Each row is where one point has got to under a steady rotation. How many ticks took it there?
The counts run from 0 to 326.
[  3   9  10 -41 -40  20  41   2 -25  37 -20 -12  10 -59  21   8 -45 -38
  14  30  34 -18   0   4  -5 -23  57   9 -17  26 -18  52  -5  48 -44  -7
   3  28 -32 -11  -8 -26 -28  -3  -1  16  26  -3  -3  10  21  11  12 -30
 -33 -29  24   1  18 -13  -3  -5  48  50  57 -16  19  -4  13   1 -46  33] => 257
[  0  32 -21 -53  -7  -5  -4 -23  -5 -26   7 -15  60 -27 -14  -6 -19  31
  -9  23  59 -13  -1  -6  22   3  -8 -18   3  43   5 -23  38 -34 -51  10
   6 -17 -27   1   9 -13   7   8 -11  51 -25 -18   9   4  65  -2  47  28
 -49 -28  10 -33  11   2  27   3 -13 -11  41  -4 -43  -9  54  34   6 -27] => 38
[ -6  33   7 -28 -44 -14  12  28  -1  35   2 -53   5 -28  18  21 -13 -56
  -8  26  41 -34  16 -22  44   2  16 -15 -21  11 -47  21  -7  10  15  32
  21  31 -25 -14 -21  -2 -24 -10  13  23   5 -21 -29  31 -21  32   1 -10
 -33   1   4 -26  54 -10  14  -2  60  57  60 -36  12 -23  35  -4 -12   3] => 269
[ 13  36   4 -49   2   7 -57   0  -5  -5  30 -43  34 -31 -23  27 -31  18
  36  13   0   4  -5   0   7  -8  24  15  33  25 -69 -10  25  -3 -19  20
   4  16 -30   2  40  25  53  26  10  34  -9 -17 -30  -8  43 -17  22  -2
 -18  19   5 -17  19 -10 -29  20 -23  39 -26  -9 -36 -31  47  14 -30  -9] => 311
[ 15  64  -6 -31   5 -14   7 -27 -35 -11  12 -52  71 -33 -27  21 -47  -6
  24  18  49 -11  34 -29  12  21 -14 -23  -3  14 -11   2 -17   3 -59  15
  27  47 -41  17  -4 -27 -31  44  17  19 -21 -13 -16 -20  12 -14  37  25
 -26   3   0 -20  13   7   3  15  27  23   9   1 -31  24  23  22   3  27] => 66
[  9  42   1 -24 -28   7 -36  51   3  12  -4 -28 -21 -62  20  50  -9 -21
  23   6  -5  -6 -20   7   9 -13  52  11  19  40 -53  35  -2  19  17  14
   1  12 -16  -5  -7   9   7 -21  18   2 -11  -9 -30  29 -11  34   9 -44
 -11  12   2  -6  40 -23 -23   5  25  70   9 -34 -18 -29  75  19 -21  13] => 130
[-23  40   6 -34  36   3  28  13 -16  44 -34 -29  10 -23  25  16 -35 -13
  15  36  33 -17  39 -30  19  -6  -7  -4 -42  34 -39  -5 -22  44 -52 -32
   4   8 -40  13 -35 -43 -28  14  31  39  40  -6  -9  21  -1   6 -13  -7
 -23 -26  16 -10  16  16  -9  14  66  44  -8 -13  35  15  -1 -16  -6   0] => 86
[ 17  45 -53 -23  38 -18  -3 -16  -8  -6 -31  -7  37 -13  -5   9 -18  38
   3  24  23 -14 -19 -49   2  34 -16  -8 -30  55   0 -11   1  21 -72  -2
  -5 -27 -35  13 -15 -30 -10 -22   6  68 -20 -19  30  31  12  17   7   8
 -45   0  32  -3  -2  -1   3  25  16 -27  25   4  19  37  46  15  26 -22] => 215
[-27  23   6 -42 -43 -22  -8   6   2  28  14 -59  10  -8   3   4 -35 -33
  -8  31  41 -36  21 -14  41  13  -2  -6 -28  17 -34  -4 -12 -21  15  15
  25  26 -19 -20   2 -12   5  -5  17  26  13 -21 -49  27   0  20  11  13
 -34  -2  24 -36  48  -1  14  10  36  60  67 -26  -1 -29  47  -4 -26 -18] => 275
[-26  56  -8 -56   8  -9 -15  11 -22  23 -20 -53   0 -44  22  20 -39  11
  15  -2  29  14  18   5  34  10 -20   0  -2  25 -36   4 -12  26 -35 -32
  30  19 -24 -26 -17 -46 -19  23  38  12  22 -12 -46  44 -43  30   5  -7
 -13   5   8  -5  52  -9 -39  -6  41  48  -3 -10  17  -7  23   4 -39  -2] => 97
[ 13  18  16 -24 -45   9  35 -21 -35  21 -25 -20  21 -40  -2  -5 -58 -24
  15  50  27 -37  -4  -4 -19   3  41   5 -11  25   0  45 -27  25 -54 -16
   7  15 -22   1  11 -22 -31 -13  -9  23  17   0  -4  -5  19   4  24   0
 -25 -23  46  -5  11  -8  10   6  43  38  79 -16   0  29  36 -17 -27  24] => 254
[  7  19  25 -45  -5  11 -10  19 -17  35 -24 -20   5  -5  37   6 -30  12
  -1  32  27 -14   3  17  35 -32  17 -17  27  21 -55  -7  33  35 -16   4
 -18  -9 -25  10  30  30  25 -23 -18  59   4  -5  -9  15   2  14  -1  10
 -32  -1  39 -38  54  15   0  -1  50  28  33 -50 -15 -46  32 -58  -2 -37] => 292
[ 25  28  33 -57  -7  -8 -53  14   3  -4  19 -55  10 -28 -26  32 -32  16
  14  27   9  -4  16  12   6   3  24 -17  45   8 -70 -21  27 -15 -22   7
  17  16 -22   0  32  29  25  37   9  30   9  -6 -40   8  32   3  14  14
  -6   0  -9 -31  31  -2  -6  28  -5  48 -33 -30 -48 -28  50 -10  -6 -27] => 305
[-19  26  18 -31 -23  34 -13  22  -5  -6   3  18  -4 -19  28  23 -35   5
  15  35   1 -30 -18  14  -5 -52  26  17 -16  60  -2   6   1  -8   9  -5
 -30  -4 -30 -23  25   4  43 -42  10  52 -16  -2 -32 -25  48  -1  43  -7
 -31 -25  51 -33  29  11  17  23  11  46  54  -3 -16 -35  63  19   0 -11] => 148
[ 34  42 -54 -25 -37  -3 -14   2 -22  -7  -8 -43  12 -41 -16  -4  -9   0
  28  22  58  16  -2 -21   6  50  31  -9  19  23 -10  23 -13  19 -47   9
  27  17 -43 -13 -11 -34 -53  10   7  16  -5 -16  15  63  -9  39  -4 -14
 -16   8  -6   3   3 -36 -22 -13  18   2  36 -20 -11  42  55  30 -27  33] => 239
[ 23  38  20 -27 -55 -16  -8  20  -9  33  12 -60   6  -7 -20   7 -31 -52
 -12  43  40 -41  21 -22  32  11  10  -6  -4   0 -32   4 -17  -6   6  23
  29  22 -25 -31   4  13 -21  -1  17  42   8 -18 -35  38 -13  23  -5  12
 -22  19   7 -27  44 -17  23  15  35  48  56 -41   4  -8  47  -9 -13  -3] => 271
[ 19  25  25 -36 -18  19 -22  36  -9  17 -21 -21 -38 -74  24  43 -35  -6
  19  16 -15   0 -23  31 -13 -23  64  13  25  30 -45  44   5  36 -16 -25
   1   2 -14  -7   3  -1   3  -9   7   4  18   8 -28  24  -2  27   8 -41
  -8 -11  12   3  30 -19 -30  10  25  75  -2 -29  -8 -23  54  -8 -34   9] => 124
[ 14  55 -27 -32   9   4   3 -22 -47  23  -3 -36  67 -15 -30   2 -47 -15
  43   9  54   5  23 -37  12   5  -6  29 -12  22 -28  -3 -15  43 -57  14
   9  39 -53   7  14 -24 -12  32  29  45 -12 -11   5  -4  14 -29   2  12
 -42  23   9   3   5 -10 -23   5  16  17  15  11  19  22   8  22 -32  31] => 73
[ 24  37  28 -27 -36  16  47  -9 -29  33 -27 -18  22 -58  15  10 -47 -37
   0  28  24 -29  -4   3  -2 -20  36  -5 -12  18  -8  47 -21  42 -39  -1
   1  17 -20 -11  -1  -4 -36 -19  -4  20   6  -8  -6  -6 -15  13  21  -8
 -28 -11  34  -1  37  -1   4  -2  61  43  73 -22  12   1  22 -20 -16  24] => 259
[ -4  14  -5 -24 -35   9  37 -18 -26  24 -28 -13  21 -45  15   0 -53 -19
  16  40  33 -31  -4  -3 -10   4  41   2 -29  37  -7  48 -26  18 -51 -16
   7  21 -21  15  -1 -36 -26 -12 -15  10  14  -2   1   4  18   8  33  -9
 -33 -37  49 -12   9  -7   3   3  50  45  83 -13  -6  14  34 -10 -30  25] => 253
[ 15  25 -11 -53  -7   1 -50  19 -25 -47  51 -39  30  10 -20  26  -5  33
  23  30  11  -2  31  14  -3  14  26 -13  18  27   6 -24  21  -8  -7  15
  -9  36 -44 -44  50  -2  17  13  10  42 -14  -4 -39  -9  71  -9  14  28
 -12  -3   2 -31  24  17  36  32   1  10  -2  -3 -34  -5  48  30  21 -14] => 172
[ -8  68   3 -45   2  -9 -33  -7 -40  11 -17 -61   8 -27  -1  12 -43  20
  14   6  22  10   9   2  27  31 -33   3  12  21 -17   2 -26  17 -42 -18
  26   8 -16 -21   2 -28 -19   5  27  18   3 -12 -46  41 -65  24   4  11
 -12  31  30  -1  49 -14 -34   4  38  37  20 -22   8  12  49 -14 -22  -1] => 99
[ 12  32 -50  -7 -38 -15 -10  -8 -22  -3 -12 -38  24 -30 -20 -10 -30   1
  28  42  48 -13  -4 -35   3  52  18 -17   3  32  -5  29 -27   2 -43  13
  25  16 -28  11  -2 -30 -40  -1  -1  13 -13 -15  15  45   0  26  14  -4
 -26  -4  24 -10  -4 -20  -4  -3  35  13  71 -31 -21  51  67  10 -12  25] => 243
[-11  18   1 -31 -28  33 -25  37   4   3  11  13 -12 -18   0  20 -27  -5
  25  36   6 -28 -14   9  -6 -41  47  36 -19  60 -19   1   4  -6  14  -6
 -16   2 -38 -34  24  -5  47 -36  16  52  -2   1 -32  -6  69   2  21 -17
 -22 -25  27 -25   9  -5   3  24  -6  57  35   2  -6 -31  54  36 -30  -3] => 146
[ 37  57 -44 -20 -32  -6 -11  -5 -27 -14 -14 -35  23 -47 -12   0 -20   6
  20  21  47  12   1 -15  11  48  17 -17  30  20   1  26 -14  13 -51  17
  28  11 -37 -12  -8 -25 -60   7   8  20 -15 -17  10  49 -29  43   4  -6
 -19   8   8   3  13 -33 -12  -9  26  -2  42 -23 -15  40  59  25  -6  28] => 238
[ 76  38   3 -55  -2  -2  -2  19   4  -8   3 -16  26 -57 -16  30  14  -9
 -32  12  14 -21 -18 -12   9 -22  36 -20   7  19 -16  -2  54  12 -28  28
   1 -17 -27 -32   2  36  -8 -14   0  64 -12 -24   7  32  36  24  -4  -1
 -45   4 -17   9  32 -22  34  15  -5  -2   2 -28   1 -36  48  27  31 -34] => 23
[ 47  38  10 -57   8  -5  16   7  -3  -7  -5 -10  30 -64  20  34   8  -4
 -42   1   3 -33 -30  -4  18 -29  22 -35  -5  31  -7  16  54  14 -32  27
  -2 -22 -21 -17  -7  31  -3 -27 -12  47 -23 -30   5  12  21  27  21  -9
 -47  -5   4   0  52   0  42  17  21   2  23 -25  -2 -51  46  18  36 -31] => 21
[  5  30 -69 -25 -30  -9  -9  10 -13   1  -9 -39  10 -44  -1  -1 -10  -2
  34  21  57  18   0 -25  17  45  37 -10   7  33 -21  29  -7  20 -32  16
  19  20 -38  -8 -20 -43 -44   9   6   9  -4 -18  11  58   1  37   4 -23
 -22  -4  -3  -5  -1 -34 -19 -16  22  13  42 -18 -12  32  51  39 -25  33] => 240
[ 12  43  -2 -49  59 -34  -2   5   0 -17   8 -39  39 -42  14  71   2  14
  -9   1 -21 -15  11 -33  -6  16  17 -47 -35  27 -22  -2  27  24 -54   1
   7  26 -27   4 -24 -29 -16  16  13  20  -8 -18 -10  -6  44  13  20  -3
 -19 -26 -10 -10  36  26  31  51  35   9 -43  10   4 -11  12  34  43 -17] => 197
[ 19  58 -42 -25 -29  -9  -3  -6 -24 -16 -15 -39  22 -50   5   6 -18  13
  18  18  40  10  -2 -15  15  41   6 -30  17  25   7  31 -10  12 -53   4
  27   7 -27  -9 -18 -30 -56   1  -1   9 -26 -19   4  44 -37  47  17  -8
 -21  -1  11  -3  21 -26 -17  -9  33  -3  45 -24 -19  33  59  23  -2  27] => 237
[ 24  36 -17 -47   4  20  12 -27 -29 -16 -18   5  66 -35  -1  -7 -28  34
   1  23  66  -1  -7   3   9 -20   6 -14  23  33   9 -11  39   6 -66   9
  -5 -17 -39  10  23  -3  -4   5 -22  63 -28  -5  27 -10  51 -17  35  27
 -49 -24  22 -19   2  11   8 -13  -2 -19  36 -11 -34  -8  35  12   8  -1] => 44
[ 52  31  -3 -28  52  -4 -11  17 -29 -13   6 -20  41   3   3  44   3  21
  10  29 -10 -16   5 -27 -13   7  35 -28   1  29 -10  -1  29  59 -48  12
 -34  12 -42  17  32   8   1  -9  -8  58 -19   3  26 -14  54 -17  -4  10
 -24   2  13 -10  14  29  40  44  40 -10 -16 -15   4  12  23 -11  53 -18] => 188
[ 25  34  -7 -38  63 -23   6  16  -8 -15   1 -27  37 -19  25  64   6  20
   0  23 -17 -31  14 -31  -3  13  26 -51 -22  30 -19  -4  34  42 -48   8
 -16  15 -30  24  -5 -11  -8  -2   1  35 -13  -4   7 -11  52  -1   9   1
 -24 -22   0 -18  27  40  41  48  50   5 -33 -10  -7  -3  18   3  56 -21] => 192
[  9  35  -5 -48  -4  -2 -44  18 -24 -54  46 -38  29  12  -2  31  -3  34
  17  32   9 -13  29  12   5  16  18 -30  19  31  14 -22  16 -23   0  20
 -12  30 -38 -33  42  -3  14   2   6  36 -22  -3 -42 -12  59  -3  29  32
  -7  -7  16 -40  36  26  44  32   7  12   9 -10 -39  -5  50  26  32 -17] => 171
[  35   31  -17  -39   19    4   14   -9  -10   -3  -42   -6   11  -43
  -19    7  -28   33   -4   49   28   -8   -4  -15  -17   21   10  -10
  -21   40   -5  -14    0   20 -102  -40    5  -34  -38   -6  -24  -38
  -37   -2   12   61   23   -8   27   40   27   36   -7   -2  -22  -43
   14    2  -18   -9    9   23    7  -15    0  -11   19   36   30   11
   16  -10] => 222
[  4  35  25 -34 -17  17 -22  34  -8  14 -21 -18 -22 -66  36  47 -33  -5
  13  10 -16  -3 -25  29  -5 -24  46   2  17  39 -43  42   7  33 -12 -18
  -4   0  -8   0  -4   0   2 -25   4  -4   4   1 -34  18 -14  37  24 -45
  -6  -8  20 -10  40 -15 -29   8  43  72  10 -34 -21 -23  61  -3 -23   6] => 125
[ 14  20 -33 -35  59  -7  -2  19 -25  -9   7 -12  39   3  41  50   7  25
  19  15  -6 -11   3 -22   3  -1  41 -29 -11  45 -20   5  46  65 -30  19
 -48  19 -43  19  19 -12  11 -17 -12  42 -23  -5  19 -17  62 -17   8  -7
 -31  -9  20 -16  24  38  25  27  50  -7  -9  -5   4 -13  13  -2  38 -14] => 186
